In the data rows, the value 128 means zero.
Here are some rows, each followed by its group. Groups can overlap.
[ 84 112  84  75 196 167  93  85 163 132 156 141  88  54 136 119 149  80
 130 106 125 165 208  69 147 177 115 135 145 199 163 133] 0
[105 128 124 196 112  91 132 115 209 197  84 137 148 153 138  86 178 123
 175 106 129 150 124 184 197 121 116  57 233 112 103 145] 1
[ 78 189 190 104 185 188  64 150 199 179  54 111  78 115 134 138 164 128
 106 143 202 114 132 170 121 159 159 138 170 108 142 182] 2
[174 149 140 114 126 205 163 134 114 149 169  46  92 160 171 177 155 153
  93 167 164  68 122  85 113 180 135 243  70  81 133 167] 1
[161 104 161 135  36  59 135 143 110  95  73 136 118 130 113 118 127 149
 157 112 168 158  76 176  76  82 127  79 154  63 109 144] 0
[ 96 113 115 122 121 145 165 190 208 170  32  71 140 131 159 170 200  93
  92 180 147  89  73 175 171  67 120 128 115 134  39 127] 3
[116  93 103 116 182 147  92 111  99 118 155 102 106 121 187 141  76  93
  83 166 141 144 142  67 112  98 133 183 131  58 156 155] 4
[191 131  87 153 145 158 164  74 132 182 196 160 153 165 157 103 108  77
 117 125  53 149 133 134 163 176 106 125 108 101 116  88] 5
[154 123  31 113 121 184 155 157 173 173 109  91 205 173 168 186 169 130
  75 180 131  76  47 120  96 113 155 146  75 130  98 145] 3
[120  94 110 185  74 105 225 146 141 132 111 132 177 129  65 105 150 125
 180  80 114 105 117 153 119  96  87  86 155 138 111  74] 2
[160 151 153 129 185 166  99 152 151 146 110  63 162 123 150 175 135  91
  81 145 142 125  81 135 141 176 137 144  95  82  98 165] 6
[139 158  75  84 172 208 122 101 134 134 205 124 160 130 174 158 152 106
 107 141 128 122 160  68 136 172 101 177  98 164 135 136] 0
[189  82 174 107  54  53 134 146 102  60 128 184 130 128 121 104  96 202
 137 108  98 134 105 164  95  89 139 105 126  66 141 121] 0
[100 147 151 205 107  76  98 109 122 153  87 155 156 123  79  99 127 123
 193  79 162 122 165 155 152 124 163 142 213 139 102  87] 3
[103  69 108  78 197 105  69 158 171 106  91 121  99  31 134 101 156 104
  89 114 180 172 121 155 128 140 112 171 169 113  83 158] 6
[128 146 125 113 147 154 121 198  96  88 127 109 113 152 107 170 119 223
 104 115 161 119 127  66  54 139 158 128 116 101 175 158] 5
[121 133  62 110  99 167 166 180 140 124 128  60  89 118 142 156 123 160
 122 149 132 124 167 115 106 156  90 158  75 173 112 156] 1
[106 133 106 132 103 143 103 123 153 144 129  99 119 151 169  92 159 109
  89 143 181  85  89  94 126  86 150 180 133 117 132 193] 4
[103 200 112 170 142 126 191  74 166 172 118 128 129 156 123  89 164 132
 191 198 131 101 116 158 163 141 126 141 121 175 126  79] 7
[100 169 125 152 186 141 145  69 139 163 196 157  97 147  96 114 173 129
 188 177 100 117 214  91 181 143 106 132 163 148 160  90] 7
[184 152 175 150  53 136 148 158  81 113 105 125 123 194 148 131 110 202
 117 117 101 114  82 143  96 105 137  86 106  43 176 104] 0
[114 156  75 135  90  79 174 110  90 116 160 213 173 126 134 121  50 109
 180 106  66 182 179 128 139 171 137  94  98 207 174  57] 6
[148  64 161  73 173 101  58 102 122  60 138 156 120  55  84  90 136 117
  71 153 141 127 127 137  96 123  67 115 176  70 126 161] 6
[116  90 129 167 111  89 184 142 107 108 116  91 199 114  94 134 106 144
 154 111 112 131 112 161 139  94  99 118  97 170  97 101] 2
[131 110 166 119 163 174  69 170 114 119 113  89 115 134 183 170  85 132
  96  77 146 126 118 145  99 210 161 183  90  92 124 135] 7
[112 146 104 163 131  63 162 155 178 133  92 163 151  89 118 109 144  98
 199 105 129 155 122 219 180 119 163  63 162 197  98  82] 4
[123 123 111 117 107 122 105 164  69 111 125 137 120 123  88 191 132 201
 143 147 166 130 131  98 118 138 156 117 144 133 163 139] 5
[134 153 179 197 104 101  99  53 128 173 120 121 163 143 122  87  92  71
 140  86  58 148 108 147 164 123 138  67 165  94 102  94] 1
[186 155  91  88 119  77 178  57 126  71 182 190 110 128 131 130 153 161
 150 182 111 133 148 114 122  77  80  91 139 147 134 104] 7
[122 107 151 143 136 128 123  82  49  92 167 222 127 107  93 101  74 112
 170  42  95 142 207 105 130 153 154 119 167 117 172 110] 3
[ 65 142 178 171 131 179 103 169 142 225  56   0 147 161 109  95 177  23
  55 129 216  64   0  87 170  53 140 172  87  86  43 183] 8
[143  79 116 119 123 121 170 144 141 124 144  88 191 137 111 152 188 117
  85 118 113 121  92 146 143 146  67 141  55 144  59 120] 3
[148  92 164 167  49  67 132 144 110  80  89 186 142 131  74  99 111 195
 161  99 138 157  98 175 107  51  88  70 183  83  97 125] 0
[124 133 133 202  78 122 222 137 154 161  45 107 221 173  73 123 142 104
 194  53 120 108  56 170 151  77 135  88 110 145  67 105] 2
[107 161  53 129 174 230 112 104 114 196 174  79 135 126 123 185 126  61
 105 116 115  79 177  27 145 221 163 137  74 164 167 105] 0
[109 170  82 121 129 144 155  51  90 112 223 158 138 171 144  91  84 121
 142 168  24 145 196  44 116 131 140 163 109 147 148  80] 6
[156 100 137 102 187 116  88 126 161 128  64  96 142 111 111 111 145  44
 105 109 181  96  44 154 118 153 139 158 128 104  98 134] 6
[109 172 196 150 135 164  86  72 126 218 150 110 119 160 166 119  89 105
 145 109 104 153 128 155 180 167 153  70 164  89 102 142] 1
[101 188 150  83 119 162  67 168 211 141  60  87  80 108 168 165 162 146
 117 161 196 149 145 190 148 132 162 134 128 116 144 159] 2
[153 199  67  46 145 173 142 126 145 116 153  65 124 154 166 162 126 167
  44 178 151 142  97  71 115 117 149 177  61 153 128 167] 1
[122 107 165  97 119  93  99 165  57  35 103 146  81  70  73 118 123 171
 134  89 121 164 163 121  87 101 119 104 169 136 163 155] 5
[125 135 119 113 137 172 160 160 115 139 141  71 137 120 152 199 129 156
 111 156 186  87  82  93 102 164 113 218  55 111 149 137] 1
[199 100 130  78 147 203 134 139  91  94 195  94 114 150 143 173 119 159
  61 169 163 120  81  49  71 174 141 189  25  93 165 165] 1
[104  78 160 100 145 118  85 156  90 105 111 113  73  65 123 132 158 145
  90 122 163 133 127  97 123  88 113 174 165 103 184 177] 4
[ 54 174  94 111 173 200 109 128 192 180 124  81 100  98  94 159 174 102
 141 129 137 122 135 125 157 201 153 163 145 202 123 146] 0
[137 153 153 148 106  70 125 104 117  89 111 162 175 134  92 163 114 143
 179 140 120 163 124 171 168 122 134  24 124 176 130 133] 4
[113 149 166 178 123 104 119  96 188 185  73 159 124 118 147  66 134  80
 190  85 112 139 148 163 185 135 150  81 240 165 128 122] 1
[166 172 144 102 147 147 181  97  65 111 217 194 151 167 153 178  81 231
 179 174  63 120 216 186 108 223 136 127  68 152 126  73] 8
[186 145 135 141 235 145 156  47  53 119 246 148 150 136  92  99 105 115
 111 181  80 122 171  61 129 150  76 136  95 147 148  85] 7
[ 36 133 164 187  86 121  96 109 112 195  58 122 135 115 104  96 128 137
 178  76 176 112 124 147 158 159 173  69 181  92 114 136] 3
[121  56 109 140 106  16 181  99  83  79 128 189 166  91  69  61 114 102
 179  78  77 119 195 147 103  86  97 128 170 189  97  31] 2
[122 102 104 116 146 139  73 128 129 157 141 133  86  77 158 129 152  56
  81 146 169 133 126  79 132  82 159 198 116 117 162 178] 4
[ 82 154 153 216 102 107 108 125  67 171 143 140 134 155  78 119 116  90
 166  52 155 129 133 142 148 174 140 110 153 119 133  99] 3
[128 144 190 115 134 136  63 144 152 115  71 115  98  81  91 151 161 106
  96 113 218 129  64 115 122  83  93 144 109  67  94 183] 6
[ 77 162  72 131 147  63 159 107 131  96 157 211  61 137  89 113 129 133
 178 114  97 151 202 173 149 123 138  98 174 204 171  70] 6
[ 94  93  82 110 138 185 117 208 146 105 111  87 125  93 160 188 121 135
  93  95 177 101 130 128 111 152 114 188 122 157  99 198] 1
[ 97 148 118 163 144  71 178 112 155 161  99 174 150 149 105 124 168 156
 198 113 100 166 152 196 141 132 136  24 160 180 118  79] 4
[205 113 101 124 124 108 151 114  89  90 191 207 152 127 102 149  81 149
 177 111  36 145 167 141 109 172 143  75 120 164 140  91] 4
[ 96 119 153  76 197 143  54 133 194 115  96 142  54  64 132 100 122  86
 128 126 154 174 141 163 162 152 144 163 169 138 135 156] 2
[143  64 118  70 164  74  61 193 143  67  81 143 100  58 132 121 164 103
  78 105 194 183 122 148 120  99 123 163 150 113 123 202] 6
[165  76 159 128  57  63 144 108 106  78 128 184 121 138 131 110 126 194
 145 106 104 152  86 147 118  55  89  76 151  74 143 119] 0
[156 200 164 156 115 117 181 131 165 162 145 179 112 176 159 166  99 206
 205 156 105 152 178 201 158 155 123  84 132 160 124  82] 8
[105 153 142 191 122 111 108 106  85 169 104 162 128 137  73 103 120 114
 172  85 132 104 135 124 161 137 179 110 165 139 120  78] 3
[138 143 171 169  48  95 146 121 125 113  87 113 142 177 160 132 135 187
 126 120 141 132  86 127 119  23 138  90 140  46 113 137] 0
[ 93 106  94  59 222 185 108 132 136 123 160 128 149  80 111 130 155 132
 108 159 143 110 194 104 161 159  63 187 145 190 140 117] 0
[158   2 160  75 209  62  53 168  98  31 103 175  49  13 123 102 132 125
  98 107 137 166 157 183 102 113  68 177 193 117  90 119] 6
[117 160 115 163 132  58 150  84 159 164 148 177 131 133 128 102 167 114
 177 183 109  94 145 158 194 136 100  31 160 144 119  96] 7
[ 74 136 101  84 141 164 114 151 131  92 116  62  69 119 137 166 171 124
  87 176 158 146 124 119 113 131 175 145 101 168 152 157] 1
[181 107 184 140  33  98 161 125 120 108 149 142 130 148 143 105 125 185
 127 115 105 134  86 128  56  69 109 110 120  68 136 139] 0
[106 148  43 136 170 220 116 114 146 148 171  75 126 108 151 135 123 107
 124 122 115 128 166  85 133 184 104 154 110 184 146 102] 0
[121 138 185 174 119 138  99 115  54 135 108 126 127 178 111 173 100 173
 161 100 123 107 140 137 108 167 140 123 116  97 132  94] 3
[ 47 128  65 115 181 208 110 144 174 171 136 108 103 106  99 170 177 114
 129 133 144 136 169 104 151 156  98 144 146 173 131 126] 0
[136  56  61  74 177 161  85 107 102  79 245 191 108  21 152  99 126 113
 115 101  99 164 243  90 121 171  75 163 150 195 163  95] 0
[ 94 119 127 218 115 117 199 138  94 147 129 112 179 150  82 153 108 137
 156  80  80  86  85 121 144 117 112 100  79 146 105  74] 2
[117 161 147  66 203 198  75 163 215 147  77  77  62  91 150 151 146 150
 110 116 177 160 119 131 140 169 147 155 137 106 136 163] 2
[108  78 101 130  98  88  99 145 143 109  74 113 149 107  99  71 179  51
  79 135 160 120  78  95 100  78 144 145 104 122 124 138] 8
[156 139 164  82 191  95  80  89 195 123  94 120 116 110 139  74 150 116
 123 158 135 150 128 167 146 125 148 145 162 160 128 173] 2
[216 120  73  66  82 144 159 165  96  48 137 148 110 136 145 199 100 167
  91 146 112 126 105  46  48 152 134 137  63 142 156 146] 1
[205  98 171  77 133 140 111  72  53  71 224 117 119 107 135  98  65 125
  62 159 130 130 150  86  96  87 114 180  76  87 166 158] 4
[145 129 130 172 127  84 188 112 111 101 137 201 150 146 132 139  93 162
 186  99 103 137 139 167 116 192 150 107 141 142 151  57] 4
[189  88 158  87 118  82 120 146 123  57 112 139 165 126 155 116  81 123
 105  72 117 136  84 159  90 133 145 134 107 109 136 126] 7
[140 175 133 140  33  90 178 122 142 139  88 123 137 233 156 132 171 197
 146 129 126 107  84 118 117 109 144  83 127  71 132 158] 0
[144  60 148 129 148 120  90  97  51 100 136 103 137  94 122  73 118  45
  83 115 150 115  72  59 114  33  91 145 122 133 127 145] 8
[116  69 147 106 136 105 114 187  79  32 123 126  82  88  75 171 104 169
 131 132 145 175 144 190 103 156 142 130 135 141 145 123] 5
[102 106 121 110 127 122 102 140 141 132 134  68 129 101 159  93 126 112
  79 157 158 103  90 111  92  79 121 173 104 103 122 165] 4
[152 146 106 128 137 139 170  94 142 157 156 143 153 169 164 137 151  64
 108 162  68 120 132 142 145 172 101 148  76 121  81 106] 5
[125 141  77  97 121 128 165 183 224 164  85 119 132 118 111 159 186  93
 111 161 158  94  75 163 149 131 110 131 126 170  86 127] 3
[103 117 136 116 109  86 123 206 100  70  86 102  74  96  58 135 138 149
 115 114 192 120  91 126  95  93 150 112 168 144 141 167] 5
[137 179 148  97 140 111 177 127 172 118 140 192 103 136 150 133 114 180
 187 142 114 108 197 220 149 181 122  90 157 199 152  66] 8
[150 167 138 193 148 122 139 111  35 140 127 156 142 144 127 137  69 125
 187  91 116 116 163 132 113 161 177 128 136 135 144  82] 3
Group 4 spreads out most along one direction. Which 3 other groups' directions of most spread are closest to that one, closest first?
8 1 6
Which 2 groups are nearest to each row below, nearest first, going by the average distance to the group's rows?
[131 145 148 208 132 162 132 103 124 200 130 118 157 172 118  92 133 171
 170  95  79 142 104 132 140 131 132 109 154  46 115  95]: 3 7
[174 112 104 142 137 126 119  87 160 146 182 157 179 130 130  94 121  71
 126  97  85 139 129 144 141 135  73 130 161 112 113  90]: 7 4
[ 99  48 133 141 138 159 113 150 122 116 115  82 140  83 149  68 152  69
 100 158 172 125  95 105  92  62 133 170 104 104 112 174]: 4 6
[106 105 162 110  99 153 102 113 110 144 135  57 117 148 149 129 141 141
  99 197 190 130  87  96 109 101 129 200 109  94 150 166]: 1 4
[156 141 177 182  70 101 139 124 130 124 100 119 174 179 144 120 135 197
 135 114 148 110  71 167 105 124 151  93 145  59 134 166]: 3 5
[152 117 141  93  68 129 134 161 101  89 108 121  87 137 137 174  66 201
  96 129 131 126 128 119  73 121 133 131  66 114 146 180]: 5 1
[154  79  79  83 156 142 161 151 136  55 135 103 119 105 181 140 145 110
 100 116 142 118 146 139  69 151  72 179  82 150 113  94]: 5 1
[124  82 104 147 154  72 196 161 150  94 109 190 176  77 124 117  93 133
 192  56  71 121 122 243 156 160 106  99 149 170  89  42]: 2 3
[129 104 133 175 133 129 153 166 114 154 112 143 187 112  97 129 129 156
 178  51 103 147 133 176 128 166 125  66 130 140 104  62]: 3 2
[135  86 157  84 143 118  81 170 111  64  96 149 103  81 121 130  74  99
 110  42 150 117 115 156  81 171 137 195 100 120 129 181]: 5 6
[150 130 142 183 136 101 220 112 155 158 106 147 209 166 134 164 151 158
 174  56 141  81 133 205 130 164 118  57 140 156  70  48]: 3 2
[ 58 113 111 156 139  92 146 162 222 196  96 138 110 109 125  87 175  91
 147  91 133  99  90 202 175 120 104 160 139 146  73 152]: 2 3
Which 3 other groups have their centres nearest to the centre of group 7, nearest first?
8 4 0
Which 3 groups are nearest to each row below, nearest first, going by the distance to the group's nearest row?
[ 88 125 115 145 157  50 192 127 174 117 114 180 183 107  85 119 152 120
 188  93 130 107 154 209 129 177 120  89 139 180 114  47]: 4 2 8
[189 111 159  45 180 143  54  96 150  77 154 133  52  90 174 140  84 150
  76 154 133 213 172 147 125 117 118 135 116 103 159 149]: 2 4 6
[194 122 165 120  61  87 141 101  67  73 175 169 142 159 149 104 105 170
 125 108  95 175  93 135 102  79 124  83 119  56 169 141]: 0 7 4
[ 31 120  76 133 124 110 170 121 171 128 104 168 106 134 108 141 121 125
 186 114  94 151 177 135 149 125 135  80 163 223 118  86]: 6 4 8
[106  99  62  86 144 135 138 187 157  59 101 116 104  74 103 159 165 150
 123 137 184 139 138 158 119 147  74 185 109 150  97 149]: 1 6 5
[112 100 145 105 137 132  82 130 130 108 156 104 103  97 144  93 147 138
  80 187 191  93 108  78 130  54 110 180 116  90 133 191]: 4 6 8
[155  44  51  66 158  75 161  91 171  67 171 240 148  65 115  48 133  77
 141 131  93 180 162 163 159 121  60 119 137 170 100  97]: 2 7 0
Which 3 other groups have their centres nearest to the centre of group 0, nearest first?
4 5 8
Group 2 spreads out most along one direction. Which 3 other groups' directions of most spread are closest to that one, closest first?
6 4 0
Which 3 other groups have their centres nearest to the centre of group 6, nearest first?
4 5 0
Group 3 spreads out most along one direction. Which 3 other groups' directions of most spread are closest to that one, closest first?
1 6 8
Which 3 groups are nearest to each row below, nearest first, going by the distance to the centre of the group?
[134 127 193 145 135 107  58 106  41  76 157 193 109 118 116 137  69 124
 148  87 118 159 161 126  97 184 166 121 130 122 136  85]: 5 4 6
Which 2 groups are nearest to each row below, nearest first, going by the distance to the group's nearest row?
[121  71 120 136 126 107  85 172 108 114 104 129 162  67 101  79 138  31
  69  75 168 151 100 105 112  19 121 131 158 106 125 166]: 8 6
[144 167 109 174 126 165 133  97 154 176 163 147 171 180 171 153 140  60
 128 147  87 109  66 131 188 154 103 129 116 117 106 135]: 5 6
Which 3 groups are nearest to each row below, nearest first, going by the average distance to the group's rows?
[108  60  78 100  97 116  94 193  88  37 120 140  61  85 120 146  96 187
 120 126 167 127 165 106  79  93 125 164 145 120 145 167]: 5 4 6
